In the data rows, 50 means zero.
Here are some rows, each followed by its group. Groups can overlap.
(75, 65, 70, 41, 27, 37, 90, 17, 35, 55, 51, 44, 46, 66, 84, 46, 42, 66, 47, 70, 49, 69, 51, 21) inn
(51, 42, 40, 72, 55, 71, 48, 45, 45, 45, 63, 53, 49, 35, 41, 80, 44, 55, 42, 37, 32, 34, 70, 56) barn
(53, 45, 53, 51, 38, 37, 40, 47, 46, 60, 51, 68, 60, 50, 51, 62, 55, 70, 29, 32, 29, 32, 61, 56) barn
(61, 77, 78, 46, 56, 40, 70, 62, 46, 41, 50, 47, 28, 35, 52, 49, 59, 62, 49, 62, 58, 62, 42, 40) inn
(63, 59, 69, 50, 34, 54, 74, 11, 37, 46, 52, 53, 44, 65, 74, 49, 55, 58, 59, 63, 51, 70, 62, 33) inn
(60, 59, 58, 52, 78, 61, 41, 52, 35, 45, 27, 55, 59, 60, 60, 57, 48, 36, 49, 62, 30, 51, 21, 67) bell
(48, 45, 61, 33, 53, 41, 58, 48, 44, 81, 69, 58, 55, 53, 52, 37, 55, 42, 27, 89, 54, 43, 38, 36) tent
(70, 65, 70, 41, 28, 40, 83, 14, 35, 53, 50, 48, 42, 65, 79, 46, 43, 63, 49, 68, 48, 71, 55, 27) inn
(69, 54, 45, 46, 47, 40, 43, 43, 50, 30, 46, 46, 61, 33, 32, 63, 64, 53, 60, 47, 58, 60, 63, 61) salt
(56, 43, 24, 57, 58, 65, 43, 82, 62, 23, 28, 42, 34, 45, 38, 80, 25, 56, 54, 38, 51, 14, 61, 53) pear
(42, 59, 45, 53, 32, 26, 54, 48, 54, 48, 61, 56, 69, 77, 36, 52, 58, 63, 57, 41, 58, 54, 42, 38) salt
(53, 39, 45, 67, 47, 67, 52, 47, 46, 52, 62, 53, 53, 34, 46, 80, 41, 58, 43, 38, 32, 38, 66, 51) barn
(60, 44, 62, 63, 67, 58, 34, 61, 45, 45, 52, 53, 75, 46, 55, 18, 68, 53, 61, 63, 51, 68, 28, 62) wolf
(64, 83, 78, 43, 34, 37, 81, 72, 47, 55, 39, 61, 31, 44, 68, 40, 49, 65, 44, 63, 49, 64, 41, 28) inn
(53, 45, 54, 52, 41, 41, 37, 49, 44, 59, 51, 68, 57, 51, 49, 64, 53, 69, 31, 29, 31, 36, 63, 55) barn
(56, 33, 32, 75, 47, 58, 55, 58, 48, 44, 67, 65, 50, 38, 43, 85, 54, 47, 62, 38, 33, 41, 73, 54) barn
(44, 28, 24, 42, 55, 40, 35, 39, 48, 58, 64, 46, 46, 54, 74, 44, 61, 24, 49, 34, 67, 60, 60, 80) jam
(68, 70, 77, 51, 43, 43, 78, 67, 51, 64, 46, 44, 34, 53, 62, 47, 46, 61, 44, 66, 56, 60, 48, 27) inn
(57, 42, 49, 62, 47, 66, 54, 48, 50, 53, 62, 55, 56, 37, 48, 78, 36, 56, 41, 40, 35, 36, 65, 47) barn
(67, 70, 69, 55, 42, 51, 78, 14, 38, 47, 54, 54, 47, 59, 73, 45, 56, 55, 56, 63, 55, 68, 59, 28) inn
(61, 45, 49, 52, 40, 21, 40, 58, 65, 68, 53, 36, 56, 70, 42, 48, 28, 55, 48, 59, 32, 55, 66, 36) nest
(42, 24, 33, 38, 53, 71, 32, 32, 48, 39, 56, 32, 36, 50, 58, 50, 46, 37, 44, 28, 67, 68, 49, 67) jam
(52, 51, 62, 51, 41, 55, 39, 46, 32, 61, 48, 69, 61, 51, 43, 50, 65, 67, 32, 37, 46, 42, 54, 46) barn
(40, 45, 55, 38, 57, 49, 42, 44, 42, 79, 68, 54, 44, 51, 39, 41, 59, 43, 34, 80, 52, 45, 41, 44) tent
(51, 66, 56, 64, 67, 68, 54, 34, 46, 61, 38, 48, 25, 39, 43, 40, 60, 46, 73, 44, 41, 35, 54, 34) mask
(73, 76, 78, 48, 33, 38, 90, 29, 37, 54, 47, 56, 39, 66, 78, 34, 50, 57, 40, 72, 58, 73, 53, 18) inn
(31, 35, 19, 55, 67, 26, 40, 38, 30, 51, 65, 49, 39, 69, 70, 56, 74, 22, 37, 27, 54, 57, 58, 81) jam
(43, 23, 40, 70, 61, 65, 37, 35, 47, 29, 63, 47, 38, 66, 60, 53, 41, 39, 45, 37, 63, 57, 43, 64) jam
(55, 40, 42, 64, 39, 53, 67, 63, 47, 55, 59, 68, 57, 48, 57, 80, 40, 49, 62, 41, 39, 40, 73, 39) barn
(64, 41, 52, 52, 46, 25, 32, 56, 68, 64, 53, 32, 51, 69, 42, 45, 32, 56, 47, 59, 33, 57, 67, 41) nest
(41, 28, 28, 46, 63, 49, 31, 37, 46, 60, 64, 38, 41, 54, 69, 47, 60, 23, 50, 16, 70, 57, 59, 84) jam
(53, 41, 66, 59, 41, 60, 37, 56, 66, 54, 59, 52, 62, 51, 49, 41, 59, 61, 38, 60, 42, 57, 63, 52) wolf
(56, 30, 61, 50, 84, 52, 44, 48, 30, 32, 34, 60, 62, 53, 60, 46, 56, 34, 49, 65, 32, 50, 19, 70) bell
(59, 81, 73, 50, 45, 50, 76, 41, 45, 50, 46, 55, 23, 42, 61, 50, 52, 66, 48, 55, 55, 64, 51, 36) inn
(66, 64, 62, 47, 71, 59, 40, 52, 36, 53, 22, 51, 61, 66, 63, 62, 38, 35, 43, 57, 33, 52, 21, 61) bell
(36, 70, 56, 37, 41, 26, 62, 55, 43, 46, 39, 53, 72, 31, 47, 41, 62, 53, 52, 57, 58, 35, 35, 44) salt
(40, 38, 46, 43, 62, 54, 43, 42, 41, 70, 77, 46, 45, 50, 40, 46, 53, 43, 44, 76, 63, 41, 55, 53) tent
(53, 48, 61, 52, 75, 57, 22, 48, 42, 50, 61, 45, 62, 54, 50, 31, 51, 66, 60, 63, 58, 69, 24, 54) wolf
(32, 66, 52, 37, 46, 31, 55, 53, 45, 46, 37, 52, 69, 32, 39, 48, 65, 57, 55, 52, 58, 36, 34, 50) salt
(62, 48, 37, 54, 36, 41, 55, 49, 72, 55, 45, 44, 48, 34, 35, 55, 55, 65, 48, 49, 64, 52, 72, 47) salt
(58, 49, 74, 61, 44, 50, 46, 65, 70, 45, 68, 65, 77, 45, 57, 26, 73, 55, 32, 58, 44, 57, 48, 49) wolf
(54, 58, 51, 32, 41, 43, 45, 68, 56, 47, 36, 49, 74, 60, 70, 29, 64, 32, 49, 50, 51, 40, 16, 42) bell
(41, 29, 39, 29, 44, 64, 41, 35, 48, 36, 63, 37, 42, 58, 64, 40, 47, 37, 41, 40, 67, 62, 43, 61) jam
(43, 39, 46, 40, 62, 54, 44, 42, 43, 72, 74, 49, 49, 50, 42, 42, 50, 42, 44, 74, 66, 42, 58, 49) tent
(45, 32, 44, 72, 42, 56, 51, 35, 52, 40, 61, 46, 53, 66, 77, 36, 35, 33, 31, 50, 66, 57, 35, 53) jam
(32, 68, 45, 57, 35, 22, 56, 48, 55, 39, 67, 59, 69, 70, 32, 49, 65, 57, 55, 48, 58, 53, 44, 41) salt
(75, 59, 51, 52, 30, 19, 52, 45, 58, 43, 50, 56, 69, 41, 44, 50, 59, 54, 50, 51, 62, 60, 62, 48) salt
(43, 22, 38, 35, 43, 68, 34, 32, 46, 37, 63, 34, 39, 54, 61, 44, 46, 37, 41, 29, 66, 66, 48, 66) jam
(29, 38, 43, 45, 70, 62, 35, 34, 32, 75, 72, 51, 39, 45, 29, 52, 57, 46, 46, 78, 52, 49, 44, 52) tent
(64, 56, 48, 56, 44, 36, 46, 45, 53, 32, 48, 48, 64, 34, 31, 59, 60, 55, 59, 45, 59, 61, 61, 57) salt
(42, 36, 37, 37, 48, 44, 51, 46, 39, 61, 62, 51, 57, 51, 77, 39, 62, 27, 45, 30, 72, 67, 45, 64) jam
(26, 66, 48, 41, 48, 34, 52, 51, 46, 44, 40, 50, 65, 33, 35, 51, 66, 56, 57, 51, 57, 57, 36, 53) salt
(36, 67, 59, 47, 73, 30, 46, 66, 35, 31, 49, 57, 69, 53, 65, 31, 49, 40, 39, 53, 26, 35, 26, 59) bell
(33, 48, 50, 48, 59, 49, 34, 31, 43, 58, 40, 43, 26, 41, 33, 55, 38, 55, 81, 47, 40, 39, 60, 45) mask
(69, 42, 71, 60, 44, 60, 39, 66, 67, 55, 44, 52, 72, 64, 56, 47, 58, 55, 58, 54, 54, 65, 32, 49) wolf
(43, 21, 38, 76, 62, 62, 38, 35, 49, 31, 60, 46, 43, 66, 60, 54, 42, 39, 41, 41, 65, 58, 37, 64) jam
(34, 41, 47, 42, 67, 64, 36, 38, 33, 77, 72, 53, 39, 46, 32, 48, 59, 48, 41, 72, 54, 47, 42, 55) tent
(59, 46, 42, 54, 50, 57, 61, 77, 67, 42, 26, 54, 41, 66, 52, 32, 33, 49, 45, 52, 58, 54, 46, 56) pear
(58, 45, 57, 55, 40, 28, 47, 56, 47, 64, 53, 67, 63, 52, 56, 57, 50, 69, 24, 34, 30, 32, 62, 52) barn
(51, 41, 50, 65, 47, 35, 43, 53, 40, 59, 66, 59, 56, 40, 47, 78, 40, 51, 39, 35, 34, 40, 68, 49) barn
(39, 48, 55, 71, 64, 83, 52, 48, 44, 60, 35, 46, 22, 38, 42, 47, 64, 44, 87, 42, 38, 40, 55, 31) mask
(42, 42, 59, 38, 48, 59, 45, 43, 68, 68, 70, 49, 50, 50, 51, 53, 48, 51, 57, 64, 56, 36, 51, 50) tent
(35, 22, 45, 24, 32, 72, 60, 58, 79, 52, 65, 57, 60, 60, 41, 55, 30, 54, 54, 53, 25, 76, 64, 22) nest
(59, 43, 53, 61, 41, 63, 56, 51, 50, 55, 62, 57, 58, 38, 52, 73, 34, 57, 35, 41, 35, 37, 63, 43) barn
(29, 32, 25, 42, 63, 43, 42, 41, 35, 46, 71, 54, 45, 58, 72, 35, 79, 21, 31, 36, 56, 59, 57, 80) jam
(48, 40, 55, 33, 37, 65, 64, 45, 75, 46, 67, 31, 58, 61, 39, 43, 26, 56, 54, 62, 30, 74, 62, 32) nest
(26, 65, 42, 63, 46, 42, 43, 39, 53, 33, 66, 43, 64, 64, 27, 68, 71, 53, 52, 44, 56, 49, 48, 51) salt
(60, 41, 70, 59, 34, 56, 40, 57, 72, 57, 60, 54, 68, 54, 56, 34, 62, 58, 36, 57, 43, 58, 56, 43) wolf
(30, 57, 40, 52, 50, 47, 45, 47, 44, 44, 38, 44, 59, 37, 21, 58, 60, 59, 61, 47, 61, 57, 42, 61) salt
(37, 37, 45, 48, 67, 62, 38, 38, 32, 77, 69, 44, 40, 48, 31, 52, 58, 50, 41, 81, 53, 53, 43, 51) tent
(34, 35, 17, 56, 61, 29, 37, 34, 33, 54, 41, 49, 38, 71, 72, 58, 69, 23, 40, 24, 52, 53, 61, 83) jam
(41, 67, 62, 43, 82, 48, 40, 50, 31, 36, 25, 57, 64, 61, 57, 25, 49, 28, 39, 57, 31, 31, 18, 64) bell
(44, 29, 30, 43, 59, 75, 34, 29, 47, 59, 56, 32, 40, 50, 62, 49, 42, 37, 45, 27, 77, 66, 48, 75) jam
(34, 36, 46, 38, 31, 70, 54, 55, 73, 50, 55, 26, 55, 55, 35, 51, 31, 64, 51, 49, 25, 74, 65, 27) nest
(43, 25, 29, 44, 56, 74, 34, 31, 50, 57, 54, 29, 42, 50, 59, 47, 45, 41, 47, 26, 76, 68, 47, 71) jam
(52, 39, 30, 37, 40, 55, 52, 45, 47, 70, 48, 47, 54, 63, 77, 47, 30, 32, 46, 28, 77, 68, 57, 61) jam
(76, 71, 60, 45, 44, 35, 99, 21, 31, 36, 64, 53, 49, 49, 85, 38, 56, 60, 52, 76, 38, 70, 40, 24) inn
(55, 49, 37, 57, 54, 57, 57, 78, 59, 27, 36, 60, 37, 58, 43, 60, 27, 47, 71, 50, 64, 33, 58, 58) pear
(50, 34, 40, 75, 55, 74, 48, 38, 44, 46, 63, 60, 48, 39, 44, 86, 44, 47, 34, 34, 30, 37, 74, 55) barn
(62, 43, 50, 59, 43, 37, 33, 56, 44, 64, 62, 64, 51, 51, 51, 74, 50, 64, 40, 33, 34, 33, 71, 50) barn
(29, 46, 47, 49, 59, 52, 30, 33, 43, 59, 38, 46, 29, 40, 33, 55, 38, 55, 79, 47, 42, 36, 63, 46) mask
(36, 35, 47, 34, 26, 67, 58, 53, 73, 52, 59, 27, 57, 56, 38, 49, 29, 64, 51, 51, 23, 77, 61, 22) nest
(42, 73, 64, 49, 80, 32, 46, 61, 28, 37, 43, 51, 67, 63, 64, 25, 48, 26, 42, 57, 36, 32, 20, 60) bell
(50, 62, 61, 39, 38, 55, 54, 38, 53, 64, 32, 56, 37, 42, 46, 40, 33, 53, 65, 55, 39, 46, 59, 36) mask
(37, 37, 48, 42, 68, 58, 44, 40, 43, 67, 73, 46, 43, 47, 36, 47, 50, 44, 51, 75, 65, 39, 53, 55) tent
(56, 45, 51, 52, 38, 59, 32, 47, 45, 58, 47, 69, 56, 52, 45, 64, 51, 65, 34, 27, 33, 39, 58, 40) barn
(51, 49, 30, 63, 56, 64, 47, 71, 60, 22, 37, 56, 34, 48, 35, 73, 28, 45, 79, 44, 66, 34, 59, 63) pear
(61, 81, 85, 38, 38, 30, 82, 77, 49, 54, 40, 60, 38, 42, 74, 35, 55, 68, 39, 72, 49, 66, 40, 28) inn
(57, 52, 66, 41, 32, 60, 59, 50, 70, 71, 44, 55, 61, 49, 55, 48, 37, 57, 51, 60, 43, 33, 49, 41) tent
Which 4 groups are nearest to each row below, nearest first, going by the distance to the centre of the group?
(37, 65, 57, 51, 82, 33, 35, 63, 43, 31, 45, 49, 63, 52, 59, 32, 48, 40, 37, 48, 30, 30, 28, 61): bell wolf salt tent
(31, 57, 38, 51, 44, 46, 46, 43, 45, 45, 56, 47, 58, 36, 23, 60, 62, 57, 64, 44, 63, 56, 40, 60): salt tent mask barn
(61, 58, 45, 44, 46, 38, 42, 46, 50, 32, 46, 48, 62, 30, 31, 62, 66, 49, 58, 43, 60, 62, 39, 61): salt wolf barn jam
(48, 47, 60, 35, 58, 47, 51, 48, 42, 79, 71, 56, 51, 52, 47, 38, 62, 44, 31, 84, 51, 46, 38, 38): tent wolf salt bell
(60, 55, 39, 61, 41, 46, 46, 41, 66, 42, 41, 40, 45, 24, 32, 52, 64, 62, 53, 44, 66, 50, 70, 64): salt barn mask pear
(46, 46, 64, 30, 41, 62, 69, 47, 78, 55, 70, 37, 65, 59, 43, 39, 36, 59, 52, 66, 26, 76, 58, 33): nest wolf tent inn
(57, 44, 40, 57, 52, 59, 57, 74, 62, 36, 26, 48, 36, 62, 48, 35, 36, 46, 44, 49, 60, 51, 51, 61): pear wolf salt jam
(49, 54, 61, 41, 50, 35, 53, 44, 49, 64, 36, 52, 29, 44, 47, 42, 43, 49, 80, 55, 42, 43, 47, 33): mask salt tent inn
(50, 64, 64, 62, 64, 60, 68, 47, 41, 63, 36, 58, 36, 43, 54, 38, 58, 47, 71, 52, 41, 42, 51, 25): mask inn tent salt
(54, 41, 67, 62, 57, 69, 38, 62, 70, 59, 62, 56, 73, 54, 51, 37, 66, 51, 45, 56, 49, 64, 55, 56): wolf tent salt barn
Which 4 groups are nearest to each row below, nearest first, going by the average distance to the group's rows?
(64, 49, 37, 61, 39, 35, 49, 42, 66, 36, 45, 48, 68, 24, 32, 50, 66, 60, 51, 47, 70, 50, 70, 63): salt barn wolf pear
Which 3 groups are nearest to each row below, nearest first, going by the distance to the centre of the group?
(30, 66, 48, 54, 37, 21, 55, 50, 55, 36, 67, 56, 71, 70, 31, 46, 71, 56, 49, 49, 59, 55, 45, 40): salt wolf tent
(49, 50, 60, 34, 42, 57, 50, 43, 65, 58, 42, 54, 60, 45, 47, 47, 47, 59, 45, 64, 35, 35, 49, 50): tent wolf salt
Which 3 groups are nearest to each row below, nearest first, going by the distance to the group's nearest row?
(53, 45, 39, 53, 83, 67, 53, 61, 61, 38, 27, 51, 34, 55, 47, 33, 40, 42, 60, 41, 58, 50, 46, 67): pear jam bell
(41, 71, 66, 42, 82, 32, 49, 49, 29, 36, 45, 58, 70, 58, 63, 16, 55, 24, 36, 60, 31, 34, 18, 59): bell salt wolf
Which 3 groups are nearest to each row below, nearest first, going by the average distance to the group's rows?
(61, 47, 55, 59, 38, 26, 58, 56, 47, 61, 62, 62, 61, 35, 57, 68, 35, 54, 38, 43, 32, 40, 64, 37): barn salt nest
Which 4 groups are nearest to each row below, nearest first, going by the distance to the group's nearest row?
(44, 27, 40, 70, 52, 63, 42, 38, 45, 32, 61, 51, 39, 70, 44, 54, 42, 42, 42, 42, 58, 55, 47, 62): jam barn salt tent
